(in the rows, 128 means zero)
The rows below come in pairs that one turn or mirror swaps. Which row does each named row swap with?
The rows were stretched afterwards, more along some directions than others.
nede: [142  86 139 159 121 125 163 121 151 140  98 125 119 120 112 122  97]
labof: [146  84 126 151 118 130 155 125 137 140 108 131 122 120 103 123 103]
sopo: [127 123 117 132 159 140 144  85 124 153 113 132 104 108 139 102  91]
rabo: [114 142  78 140 124 116  72 110 152 128 111  85 107 145 116  77 112]
nef: [105 155 165 146 138 123 176  96 158 114 100  95 105 123 151 109 114]
keras: [108 138  85 141 115 118  86 132 157 130 118  98 121 165 130  89 123]
gud: [127 118 171 129 156 116 168  77 120 124 100 122  94  99 158 142  91]
Fufe: [171 117 105 143 132 111 112 124 111 111  96 130  96 112 101 145 122]
disav: [151 122 117 139 140 114 142 113 106 122 108 131 111 118 106 152 135]
vuru: [108 126 125 133 152 134 135  81 135 141 102 125  97 106 154 105  98]
vaz: [ 88 122 149 129 132 103 154  99 146 120  99 111  94 111 154 103  94]
Nif: [127 167 128 147 128 110 127 113 134  80  97 112  70 113 154 126 105]
Vasof: [154 138 123 141 145 102 135 116 109 124 104 131  94 110 129 147 141]
bem: [128 121 118 132  87 152 122 145 133 115 117 111 118 134 123 127 112]
dibul: [136 129 191 146 143 124 187 121 136 109 114 126 135 127 156 147 130]
Vulad: [112 152 112 148 128 108  93 130 156 123 110 102 120 159 135  95 136]
golo: [109 134 176 130 130  99 142 126 142  99 101 116  94 127 180 128 107]
sobir: [127 125 131 142  84 131 125 139 147  94 109 100 115 139 122 124 110]
Zopi: [122 130  90 141 135 118  73 120 156 141 106 100 109 145 124  95 117]
fer: [153 122 122 144 150 101 130 111 117 122  99 122 105 111 100 130 137]
vid: [129 145 129 134  86 143 125 148 136 112 118 115 120 133 130 134 115]
San: [138 103 125 150 117 124 148 120 145 147 110 131 126 123 111 115  96]
pivin: [124 107 161 143 159 128 175  96 145 128 112 116 122 112 138 118  91]
Kag: [ 95 165 152 127 126 106 123  90 122  90 111 104  75 129 180 129  96]
Kemis: [100 150 170 145 139 127 187 109 150 119  91 110 115 122 147 114 114]
kigi: [123 141 112 129 145 127 118  71 108 116 109 120  67 102 149 122  79]
fumuz: [138  79 141 148 122 128 161 107 142 140 105 125 130 120 106 121 105]
labi: [145 135 104 144 143  99 115  90 110 112 103 119  93 114 105 135 111]
Pevu: [122 123 132 133  85 146 125 144 139 110 108 108 111 129 134 132 105]
Tis: [113 128  89 136 117 125  93 120 149 142 117 108 130 158 132  92 124]
befu: [125 151 130 116 123 126 123 135 106  97 112 134  83 109 155 133 110]
ligu: [124 120 148 121 111 118 114 127 110  79 105 115  83 114 160 148  96]
Dad: [157 123 108 141 144  98 104 114 116 113  95 123  86 109 104 147 119]
dise: [131 118  77 134 123 135  75 116 142 144 109 108 115 140 118  94 110]
fikig: [146  89 174 152 161 120 173  97 132 131  98 129 116 113 142 136 108]
kima: [ 81 136 130 140 126 109 144 101 156 118  93 101  96 124 146  86  77]
teb: [117 128 196 148 164  88 182  94 129 118  99 137  98 120 169 138 120]
Kete: [121 137 161 136 145 111 142 126 124 111 103 139  89 120 168 130 126]
Vis: [111 125 168 112 124 127 147 135 117  87 116 122 107 107 158 148 107]
viz: [160 136 111 146 127 107 133 117 109 104 105 125 106 124 108 151 132]
Kuger: [116 117 145 120 119 115 134 108 116  98 118 121 105 113 156 138  86]
Vug: [115 153  81 138 124 119  82 112 146 138 116  96 100 144 145  91 118]

Vulad is swapped with labi
dibul is swapped with Kuger
bem is swapped with labof

